(in the rows, 128 means zero)
Rotation paths and how fast each direction turns (deg/step):
Each turn is a multiple of 5 degrees from 10 to 175, or 0.
Each row of a path follows its step; steps can be skipped.
Path 1:
step 0: [133 132 132 127 126 130 131 131 134 123 143 122 123 142 130 126 129 128
 127 127 128 128 130 136 141 129 133 123 128 128 135 128 126 128 125 130
 140 125 137 134 135 134 133 129 131 124 133 135 136 119 130 119 138 121
 128 127 136 131 130 127 135]
step 1: [121 130 127 127 129 129 138 130 132 124 139 125 114 134 124 128 134 128
 133 122 137 125 121 121 130 127 130 128 125 126 125 133 134 120 135 134
 139 133 129 131 134 129 134 124 134 124 134 131 132 129 125 127 129 120
 133 120 132 126 121 126 144]
step 2: [135 134 119 131 131 125 136 123 128 130 126 127 122 134 127 125 124 131
 128 130 127 127 124 125 126 120 126 122 121 131 125 130 127 111 136 127
 130 131 129 131 129 136 138 127 125 126 130 140 132 137 125 130 133 129
 118 123 134 132 133 122 143]
step 5: [121 125 137 123 125 129 130 129 120 126 130 127 135 137 124 120 129 128
 119 124 132 135 133 120 136 126 134 119 124 135 126 124 127 121 119 121
 125 128 133 120 129 129 130 118 129 134 124 130 135 134 129 128 128 134
 119 122 118 128 117 120 135]
step 6: [108 125 122 132 128 126 128 135 125 125 121 120 121 141 118 127 120 130
 128 125 128 130 139 128 134 129 128 126 135 134 133 128 125 121 123 123
 125 122 131 122 132 135 130 119 132 130 123 136 130 130 124 133 130 136
 127 122 126 124 126 130 126]
step 7: [120 132 129 125 131 123 127 134 120 136 131 125 125 128 124 133 125 128
 132 124 128 128 134 123 131 123 132 124 133 133 127 128 126 120 107 123
 134 122 140 133 128 132 140 119 129 121 127 136 124 120 128 132 125 130
 129 122 126 130 137 129 125]
step 8: [124 122 128 126 124 129 131 132 123 133 132 123 124 129 128 122 125 134
 131 120 122 126 132 132 141 127 133 127 131 121 131 133 128 128 113 133
 137 119 130 130 128 131 131 124 129 115 131 129 123 141 134 131 131 120
 130 123 120 139 133 127 135]
step 14: [119 134 120 133 130 134 131 134 127 123 140 118 133 131 132 131 124 135
 131 134 139 128 132 125 132 126 130 129 121 126 135 129 130 117 124 124
 130 133 137 119 126 136 131 121 128 125 127 127 127 124 135 136 136 129
 128 134 131 119 118 128 132]
step 15: [127 133 135 132 131 124 130 120 125 133 136 122 124 132 127 132 131 126
 125 124 133 120 136 135 129 125 129 128 127 124 139 134 123 121 124 123
 132 139 142 119 131 135 135 126 135 125 125 137 123 128 131 130 136 135
 121 122 123 125 124 125 134]
step 16: [122 137 131 128 130 125 128 123 136 131 126 119 122 126 129 135 129 128
 132 127 116 131 137 125 139 131 128 119 135 125 126 132 130 122 125 132
 137 130 140 121 134 137 133 124 132 126 129 133 127 139 127 122 139 128
 135 124 129 120 126 122 136]
[131 128 129 129 132 128 128 126 130 128 127 129 130 127 128 126 127 129
 126 127 126 131 128 129 129 126 128 128 127 130 129 127 128 127 126 126
 129 128 129 130 130 128 129 129 127 130 128 125 127 129 130 127 129 129
 128 126 127 129 128 128 130]
135
[129 127 127 125 129 126 127 129 131 127 128 128 129 128 127 128 127 130
 128 128 128 127 127 127 127 127 126 129 125 127 129 128 127 125 131 130
 128 130 130 129 127 126 127 128 130 126 128 127 131 128 130 128 127 129
 125 128 128 126 127 128 129]
35
Path 2:
step 0: [126 126 131 123 136 125 128 122 124 138 133 128 135 132 124 143 132 124
 131 121 127 134 126 132 122 121 128 134 131 122 130 125 127 133 135 126
 133 135 124 131 132 127 135 122 126 123 130 128 115 135 127 117 130 126
 131 134 123 129 133 132 120]
step 1: [127 127 139 130 124 133 129 127 122 122 120 119 121 137 121 119 120 127
 126 132 128 131 129 132 131 126 135 123 116 127 131 121 136 125 129 127
 129 123 125 118 123 125 123 124 127 126 129 128 131 124 124 127 116 122
 139 126 126 126 126 132 131]
step 2: [113 129 127 127 131 122 118 125 129 133 133 124 128 126 137 132 129 133
 125 122 135 124 129 127 129 137 136 135 126 129 125 133 130 125 131 132
 129 116 125 133 135 122 124 131 133 128 122 129 127 135 128 127 125 134
 116 129 125 121 130 133 138]
step 7: [124 132 128 122 123 135 130 128 131 134 126 125 126 132 133 132 128 132
 136 121 135 131 130 132 129 125 137 136 121 129 120 131 121 134 117 134
 119 134 118 131 134 115 129 131 126 125 123 131 132 132 120 125 127 128
 132 118 131 132 130 131 128]
step 10: [128 135 124 130 131 122 136 130 131 137 128 127 134 127 131 140 132 130
 127 126 121 134 127 124 130 129 124 124 127 129 128 129 131 130 134 132
 122 122 116 136 128 121 133 137 139 134 140 130 127 128 125 130 133 122
 131 122 131 120 131 133 134]
step 11: [124 130 124 136 129 134 130 128 115 124 132 130 131 128 130 131 120 130
 136 124 131 128 118 135 128 123 127 127 129 124 131 122 121 136 139 128
 133 134 127 121 130 137 135 118 121 126 121 131 130 128 126 120 126 118
 131 132 129 130 126 124 133]
step 12: [126 130 136 122 127 127 124 134 139 126 133 124 124 127 119 127 129 131
 121 134 132 135 132 129 129 125 137 131 124 124 122 120 134 133 133 138
 127 127 131 127 128 122 123 130 129 117 130 120 122 128 114 130 126 131
 129 127 131 130 121 139 130]
step 15: [131 131 135 126 127 132 125 133 125 133 128 123 130 134 119 143 131 133
 129 120 135 134 122 130 126 125 143 131 117 128 133 123 135 129 132 123
 122 126 127 135 127 130 129 130 130 128 130 130 131 125 135 131 140 132
 131 130 124 123 126 127 124]
step 16: [124 124 126 125 134 129 130 125 115 122 127 126 123 139 136 126 127 132
 118 129 130 132 133 118 138 128 126 124 134 113 132 125 132 124 139 126
 132 131 122 122 128 129 125 130 128 133 130 132 123 134 127 127 119 123
 127 132 131 134 129 129 135]
step 17: [121 136 132 124 130 125 126 129 141 132 132 127 126 129 127 128 118 126
 128 130 125 126 118 134 129 131 126 129 119 136 132 136 132 127 135 139
 126 137 127 136 132 127 118 124 135 120 125 123 132 129 124 123 121 125
 130 128 123 124 128 120 136]
[129 127 126 128 127 128 128 128 127 125 127 125 128 129 128 129 128 127
 131 129 129 126 131 129 129 127 128 125 129 128 128 126 129 128 128 129
 128 127 127 125 126 131 127 127 130 129 128 130 127 126 129 128 128 126
 128 131 128 129 130 126 128]
145
[129 128 128 129 127 129 129 128 126 129 130 125 129 126 132 129 129 128
 127 126 131 125 128 130 128 128 128 130 128 126 127 128 127 125 128 128
 128 129 130 128 128 129 129 127 128 127 127 127 127 130 130 127 127 128
 128 130 128 125 127 127 127]
160
[131 129 130 127 127 124 129 127 128 127 129 128 129 128 126 130 129 127
 127 129 130 130 125 130 128 127 128 126 126 127 128 128 127 129 126 126
 128 128 129 127 128 128 126 128 128 126 128 125 128 129 127 129 128 129
 127 130 128 128 130 127 126]
125
[128 128 129 126 128 129 128 124 129 126 128 126 127 128 126 126 130 126
 127 126 127 131 129 128 130 126 127 129 127 127 129 128 130 128 129 128
 128 129 128 127 126 130 129 129 128 126 127 129 126 128 129 129 126 129
 128 128 127 127 124 128 129]
95
[126 128 129 128 128 128 128 127 128 126 127 128 126 124 129 129 125 127
 129 129 126 129 129 129 127 128 131 129 128 129 128 128 127 127 129 129
 130 132 128 126 127 126 131 128 130 127 128 128 127 128 126 129 127 129
 128 128 128 128 131 129 125]
60
